In the rows, zero is written as 128.
Each path below is one point turned by a fixed rotation once a step. After each direction that follows a path, write how fast that rotation turns it, in degrees a step (0 if it stays still).
Each turn is a multiple of 5 degrees from 10 to 175, or 0.
Each row of a path follows its step; steps can be skipped.
Path 1:
step 0: [133 122 115 137 123 122 133 126 130 118 120 131 122 128 138 143 132 126
 150 119 140 130 111 122 136 132 123 126 130 134 108 125 137 129 120 123
 133 142 113 125 134 129 106 128 135 132 125 120 123 137 119 138 128 134
 127 130 123 121 125 114 135 123]
step 3: [123 127 129 133 136 134 116 123 132 117 129 121 120 144 140 128 123 133
 135 131 127 136 133 129 139 121 113 131 134 137 124 147 139 147 118 116
 138 150 131 129 128 125 132 120 137 127 123 136 128 133 134 135 129 128
 125 119 118 117 124 120 131 149]
step 6: [136 126 114 130 147 131 127 117 136 126 134 113 125 125 138 131 130 116
 122 126 121 128 135 136 134 134 136 117 143 130 122 124 133 121 109 107
 143 133 127 111 137 121 127 135 137 129 130 130 137 145 131 133 135 118
 128 134 131 119 121 135 125 131]
step 11: [134 134 125 142 139 131 122 117 138 112 129 119 126 124 128 123 119 139
 139 135 117 112 143 134 128 119 130 128 134 123 125 130 135 127 135 139
 126 135 129 134 127 141 119 124 116 134 128 116 126 137 139 149 119 132
 120 114 112 133 117 125 128 133]
step 14: [132 129 111 132 125 124 128 136 128 123 137 127 126 127 129 103 139 137
 132 114 127 113 134 116 127 134 126 133 143 129 115 136 125 120 112 125
 135 124 129 125 123 135 126 124 130 124 112 119 136 139 142 136 118 120
 131 123 126 130 110 145 130 127]
step 16: [133 117 113 131 120 128 120 128 137 123 133 125 126 122 118 135 128 129
 151 112 133 121 133 129 134 148 125 128 131 122 122 138 149 134 131 117
 135 124 129 120 134 131 128 132 135 123 125 122 125 152 112 126 132 133
 138 138 130 134 119 128 123 125]
step 20: [104 122 135 128 118 132 122 129 138 116 133 116 122 124 135 137 145 120
 143 134 137 114 135 117 127 128 127 122 132 129 125 132 149 129 118 133
 132 120 133 125 129 140 124 127 136 134 122 127 130 137 119 129 118 117
 136 120 110 129 127 125 120 135]
step 23: [126 138 121 127 136 134 129 123 130 131 117 133 131 116 135 116 132 135
 145 126 130 118 126 131 121 133 122 118 141 129 131 140 146 122 114 123
 131 141 122 124 114 136 131 129 137 139 135 120 132 140 107 129 132 134
 135 127 115 112 120 124 140 126]
step 34: [131 126 114 124 125 121 123 127 135 109 123 127 115 126 116 118 120 136
 135 118 118 124 132 126 133 123 131 123 125 134 128 119 148 129 132 137
 131 134 122 142 130 133 134 133 137 131 118 132 150 150 145 137 132 133
 121 134 129 132 131 118 130 133]
[131 133 128 127 126 125 125 125 129 125 127 127 128 130 130 126 129 128
 129 125 123 129 128 126 129 130 132 126 127 127 126 126 128 124 132 128
 128 128 129 127 126 129 131 125 127 127 128 127 126 127 130 128 130 126
 132 132 130 131 126 130 129 129] : 145
[131 131 127 127 126 129 126 132 133 128 128 126 128 129 129 126 128 126
 128 126 131 130 128 128 125 129 126 128 128 130 130 124 128 130 128 127
 126 132 125 130 126 126 128 130 128 132 129 127 127 128 129 133 127 132
 127 123 130 129 126 129 127 130] : 95
[125 129 130 125 125 132 131 125 130 130 126 126 124 130 128 128 130 127
 129 126 127 130 128 127 129 126 126 129 129 127 126 126 129 124 126 128
 132 131 124 125 127 131 127 127 126 130 128 129 129 129 130 127 129 127
 124 127 124 124 126 130 130 129] : 125
Path 2:
step 3: [124 149 140 123 127 109 129 123 122 128 132 137 128 120 127 139 118 132
 134 125 143 128 106 136 143 128 139 123 138 127 127 133 131 134 117 136
 133 134 133 128 130 131 133 128 134 120 132 142 140 117 121 113 126 122
 144 130 139 146 131 113 131 128]
step 6: [133 119 125 136 127 118 132 116 129 126 130 127 126 123 119 131 135 122
 144 139 142 138 126 142 130 126 132 124 130 133 135 132 120 132 112 121
 118 127 119 122 132 121 122 129 138 124 126 151 126 116 123 138 130 102
 127 148 127 142 141 117 131 138]
step 8: [120 126 133 115 128 128 115 142 126 123 119 126 128 129 126 114 125 110
 131 140 141 143 127 148 128 132 130 140 122 138 130 132 147 134 117 132
 138 125 120 122 129 113 134 140 128 127 127 141 132 117 134 124 119 118
 150 134 118 136 121 130 132 128]
step 10: [132 117 116 128 143 136 123 131 123 118 131 126 123 137 127 125 130 119
 149 139 137 139 124 123 120 129 103 130 114 127 120 129 142 127 121 122
 127 143 134 136 125 129 144 124 145 137 135 136 131 130 133 121 117 111
 128 134 127 111 121 124 126 138]
step 14: [131 141 126 134 129 123 116 113 119 128 127 137 138 118 137 129 126 116
 149 133 140 123 126 126 141 131 120 120 144 128 134 125 136 124 117 125
 142 144 134 130 133 122 147 129 111 135 126 144 134 120 119 136 124 128
 145 133 136 130 137 127 132 125]
step 23: [130 122 143 129 139 121 119 113 122 116 121 133 124 131 122 130 121 141
 128 143 142 123 128 134 140 117 122 118 120 127 127 120 131 135 118 111
 124 137 117 117 127 128 127 120 141 134 131 151 128 127 113 126 140 122
 125 136 144 133 123 122 115 135]
step 29: [141 111 123 128 131 136 123 144 114 133 119 123 135 132 119 123 127 114
 130 132 141 130 130 122 127 118 116 136 122 145 126 136 145 135 137 129
 122 117 128 126 130 112 136 123 136 137 141 153 130 138 111 125 123 121
 133 123 129 122 121 127 121 126]
step 33: [134 139 134 133 114 132 116 125 121 132 123 123 127 121 124 129 130 127
 132 117 143 126 120 125 133 135 123 116 120 124 111 122 152 123 131 124
 129 130 137 138 116 115 142 136 124 129 127 147 145 130 131 127 134 135
 140 135 137 146 139 124 140 135]
step 34: [126 126 141 146 132 126 121 128 130 133 126 132 130 124 129 137 125 133
 134 125 135 121 118 118 125 131 123 120 133 121 127 117 114 132 126 124
 126 118 121 134 121 124 136 118 134 135 130 166 130 128 108 125 129 129
 132 121 139 147 137 114 128 136]
[130 129 126 132 129 130 128 132 131 128 128 130 129 126 127 126 126 125
 133 128 128 125 129 125 128 126 129 128 126 130 127 125 127 127 131 125
 128 128 130 129 128 126 130 129 127 125 125 130 128 129 127 129 126 130
 129 130 126 125 122 129 132 126] : 20
[131 124 128 132 128 129 128 129 133 127 132 124 129 126 130 127 129 128
 128 132 127 129 128 133 130 131 127 126 130 124 129 128 127 128 129 128
 131 129 124 129 128 129 130 124 125 131 127 128 128 127 129 128 128 128
 128 127 130 126 127 127 127 124] : 85
[127 127 128 127 125 130 128 126 129 129 126 126 128 129 130 124 130 131
 130 126 129 129 130 129 128 130 129 126 127 127 127 129 130 127 130 129
 124 125 133 129 129 128 126 128 121 127 128 131 127 133 127 127 125 125
 130 125 125 128 128 129 125 129] : 90
[128 125 126 129 125 127 128 132 129 128 128 128 129 128 129 120 129 126
 125 130 130 128 126 127 124 129 129 132 128 128 129 130 130 128 129 129
 127 127 129 129 129 127 130 129 132 128 130 125 123 128 129 128 128 128
 129 133 129 125 128 127 124 130] : 35
[132 129 131 124 128 124 130 127 127 129 125 127 129 125 129 125 127 125
 131 130 129 127 127 130 127 129 133 128 131 130 127 126 128 125 125 125
 127 129 127 129 124 129 128 125 126 127 128 126 128 125 128 130 125 131
 128 127 128 132 130 126 129 130] : 130
[123 128 126 128 125 127 127 126 127 127 127 131 129 128 126 126 129 128
 127 127 126 129 125 131 128 127 128 125 130 130 130 128 131 124 126 126
 131 123 130 131 128 129 126 128 128 133 128 128 130 125 128 131 128 129
 128 129 124 126 126 127 129 126] : 60
[125 125 126 129 130 124 125 133 126 129 127 128 131 127 126 130 129 129
 126 128 129 127 131 133 129 126 130 129 132 130 129 129 128 130 127 124
 126 127 128 125 127 127 127 128 128 128 126 132 125 130 125 127 130 132
 131 126 128 128 131 130 127 126] : 65
Path 3:
step 4: [129 123 133 138 133 129 129 124 124 116 133 132 121 140 112 142 122 128
 125 130 117 141 131 131 134 124 118 123 132 125 131 115 137 133 122 122
 127 131 120 129 146 126 135 120 145 123 121 132 115 134 134 130 122 131
 143 128 135 127 130 140 141 125]
step 6: [125 131 137 128 135 132 132 129 131 118 103 145 134 138 122 131 133 120
 131 116 123 130 135 118 133 134 137 135 138 132 122 120 133 129 125 127
 121 131 123 123 136 139 136 131 142 126 139 128 126 123 143 119 126 122
 123 126 130 122 136 130 118 117]
step 7: [121 117 122 113 129 126 126 124 118 123 117 121 121 137 124 131 125 117
 145 126 126 133 132 133 131 140 140 126 134 129 127 117 136 126 129 133
 129 132 124 136 137 147 136 130 139 134 130 129 123 132 139 127 125 124
 113 118 135 134 120 132 146 134]
step 14: [124 124 123 118 125 123 132 128 129 132 115 131 125 132 113 129 130 124
 133 123 131 142 134 131 122 130 134 135 136 135 129 122 122 132 130 120
 133 124 126 118 147 128 137 131 153 131 125 130 130 131 144 132 126 117
 127 133 121 124 148 134 142 125]
step 17: [124 130 125 137 131 132 132 129 117 110 130 138 126 141 116 129 130 115
 134 123 129 133 124 124 127 130 124 132 144 132 132 140 136 132 131 140
 130 128 125 122 134 140 122 137 137 128 141 123 116 135 143 127 143 133
 125 130 132 130 125 127 145 120]
step 18: [118 137 134 120 127 126 132 132 124 128 116 142 133 137 123 129 139 122
 140 114 124 133 130 124 119 135 130 127 126 124 126 123 123 128 118 128
 124 128 134 136 144 146 134 123 134 134 133 129 115 132 133 125 146 127
 118 142 134 124 127 138 124 138]
step 23: [124 127 127 134 138 124 126 125 131 128 125 147 133 152 125 144 130 119
 131 129 132 120 123 120 131 133 124 122 135 121 138 130 140 128 127 128
 126 137 125 132 135 143 127 128 140 126 132 123 122 140 136 117 120 128
 140 125 141 123 127 134 141 134]
step 24: [115 117 126 133 134 131 128 138 137 122 115 139 128 139 120 132 119 114
 134 124 128 135 138 125 129 131 124 137 142 120 128 123 110 130 124 140
 127 125 128 128 132 142 132 127 147 124 125 137 126 143 133 131 138 131
 120 130 128 124 122 132 125 136]
step 27: [129 135 130 118 133 136 122 135 114 131 126 130 125 137 117 127 122 118
 124 128 122 137 134 136 134 133 124 134 128 121 138 137 138 135 143 122
 135 142 123 133 131 136 115 125 150 126 128 142 123 136 132 143 129 136
 135 131 134 125 134 128 137 129]
[129 126 124 129 129 127 129 130 133 129 128 131 125 129 129 126 132 130
 127 126 131 127 130 128 125 128 128 130 127 128 132 130 131 127 130 125
 128 126 130 126 126 127 126 129 130 124 128 127 124 128 133 127 130 127
 127 131 128 127 128 123 128 130] : 120
[127 131 127 132 127 128 125 124 132 123 129 130 124 128 128 131 130 125
 126 126 129 129 129 126 126 131 128 128 127 126 129 127 129 133 125 127
 125 129 127 129 128 128 127 128 125 130 130 129 130 131 127 129 129 128
 132 129 127 125 124 126 129 125] : 60
[125 123 130 127 133 129 128 126 129 129 129 129 127 127 130 125 128 129
 130 130 124 127 127 128 125 128 129 129 126 129 126 129 130 127 125 129
 129 130 126 127 127 126 130 126 127 132 130 125 122 131 128 126 127 126
 130 130 128 128 128 128 133 126] : 135
[128 129 125 128 126 127 125 129 127 128 127 128 128 129 128 130 131 130
 125 128 127 133 126 131 130 131 130 126 127 125 124 134 129 127 127 130
 133 126 123 130 125 129 127 130 129 128 127 127 126 129 127 130 131 125
 127 125 127 128 126 129 128 127] : 145
[128 125 129 124 130 128 127 128 127 129 123 124 125 129 130 130 129 126
 132 129 130 127 132 125 127 132 130 128 131 126 127 129 128 130 126 127
 128 124 127 127 127 127 130 126 127 132 126 128 130 128 128 127 131 126
 125 127 127 129 130 125 125 129] : 60
[127 127 131 130 125 130 126 129 130 131 124 128 128 128 129 130 125 128
 130 129 128 125 129 128 129 125 126 127 130 124 130 130 127 127 130 127
 130 132 128 133 124 124 129 129 129 126 130 131 127 129 124 129 130 128
 128 129 130 125 129 126 130 127] : 10
[126 124 129 128 127 130 129 124 127 129 129 127 129 131 126 129 127 131
 126 126 129 125 128 132 129 129 128 128 131 122 128 131 130 127 127 127
 129 129 128 124 131 129 129 127 126 127 130 127 132 129 132 130 124 130
 126 127 129 130 127 125 130 126] : 110
Path 4:
step 0: [124 122 127 112 127 133 123 123 124 125 147 127 120 121 118 133 115 124
 117 122 130 148 127 132 148 128 139 123 129 130 128 139 125 134 139 135
 108 133 120 132 124 132 131 128 117 125 125 128 125 133 113 133 133 135
 129 132 132 144 119 126 116 135]
step 2: [131 119 127 123 139 130 120 132 133 125 139 125 122 130 137 114 129 127
 124 122 124 151 122 142 139 138 128 129 130 125 108 116 133 133 127 136
 122 128 111 132 130 141 129 128 139 118 128 139 138 143 123 117 142 129
 129 128 126 124 121 131 120 132]
step 11: [127 127 139 135 133 125 118 132 119 121 131 109 125 133 139 132 118 120
 120 117 126 154 118 131 130 123 135 133 131 131 112 143 141 126 146 122
 114 117 133 120 124 124 132 137 126 131 127 129 132 133 121 129 128 137
 117 136 123 133 138 127 125 129]
step 12: [133 121 131 122 132 131 131 127 123 120 136 130 125 148 139 141 111 132
 124 125 132 146 122 135 134 134 137 138 136 112 123 122 135 127 137 130
 105 119 123 136 115 130 128 124 128 122 111 128 130 131 124 119 136 125
 129 133 143 130 125 116 123 128]
step 16: [130 113 142 131 128 128 134 147 124 116 128 125 115 134 113 120 125 127
 123 125 132 144 129 139 140 124 133 133 132 125 124 119 148 142 136 127
 108 118 130 124 122 126 131 114 130 133 125 128 124 133 137 129 131 130
 131 133 130 129 121 115 131 136]
step 17: [128 120 148 123 124 131 129 136 127 113 135 128 126 121 129 133 115 119
 121 119 123 142 125 130 138 121 129 134 131 121 113 135 138 129 129 141
 116 125 133 136 127 136 137 136 138 120 138 138 144 133 121 124 126 138
 135 146 120 117 124 120 119 131]
step 20: [140 123 139 127 125 126 117 122 119 126 137 131 107 121 128 134 121 124
 120 127 139 150 128 134 141 125 121 117 151 126 131 124 125 136 138 136
 113 124 127 131 127 138 125 116 136 130 115 131 130 132 129 126 126 135
 132 135 135 125 121 127 120 141]
step 23: [127 124 150 128 134 127 124 141 125 123 129 136 128 120 118 136 119 130
 120 128 127 153 121 136 127 129 124 129 128 129 106 122 142 135 140 135
 124 122 133 132 124 121 132 131 132 136 124 143 125 137 127 119 139 136
 134 119 137 122 139 122 120 136]
step 35: [130 114 132 110 131 135 117 148 121 130 134 119 119 120 120 125 130 123
 124 116 131 148 123 129 139 139 129 124 127 130 112 114 125 137 131 145
 110 127 118 129 125 134 139 121 136 139 129 130 134 125 128 135 130 135
 128 123 129 128 128 126 124 128]
[131 122 124 125 127 128 131 127 127 131 129 131 129 130 131 129 124 127
 128 129 128 126 126 129 128 126 130 129 128 126 128 130 127 125 127 132
 126 129 126 131 129 131 127 126 131 124 129 130 129 131 124 129 128 126
 129 128 125 125 129 128 129 130] : 145
[128 132 124 128 131 130 128 127 128 132 127 126 130 130 125 126 129 126
 127 125 126 131 130 129 130 130 128 131 127 124 126 129 128 125 127 127
 127 128 123 129 129 126 130 129 131 126 126 126 127 127 128 130 128 128
 126 128 125 132 127 131 127 127] : 10
[128 130 132 131 124 129 127 127 130 127 127 130 131 128 126 128 125 130
 122 127 128 129 128 127 131 128 125 127 131 126 130 131 127 127 130 128
 131 128 127 126 131 128 128 129 129 131 129 131 129 129 127 132 126 127
 132 129 125 130 130 127 129 133] : 110
[131 128 130 132 132 128 126 121 131 130 129 126 127 131 133 129 128 126
 125 129 131 129 124 126 127 127 129 128 129 129 128 127 130 127 127 126
 129 129 125 126 125 128 127 128 130 128 125 132 127 126 128 127 130 128
 127 126 131 128 127 131 129 128] : 40
[129 132 128 128 129 129 132 129 127 128 124 128 126 127 128 128 130 131
 128 130 127 131 129 132 128 128 127 131 133 125 130 124 129 129 130 129
 129 127 127 129 128 129 125 127 132 128 128 131 123 131 131 125 129 126
 130 126 128 125 128 126 130 128] : 100
[128 126 125 130 125 129 131 130 130 127 129 130 129 124 126 126 128 129
 130 128 131 129 126 127 128 132 129 124 130 128 126 126 128 133 127 124
 128 129 123 129 132 130 128 129 128 129 126 129 126 129 129 129 126 130
 128 129 128 127 127 134 130 128] : 55
[128 128 127 128 127 121 126 128 128 129 129 126 125 127 128 125 130 131
 125 131 127 129 131 128 127 127 128 124 126 125 133 129 126 130 130 131
 128 129 123 129 127 126 128 127 127 130 126 127 130 128 124 127 130 126
 130 131 130 127 127 130 129 127] : 55
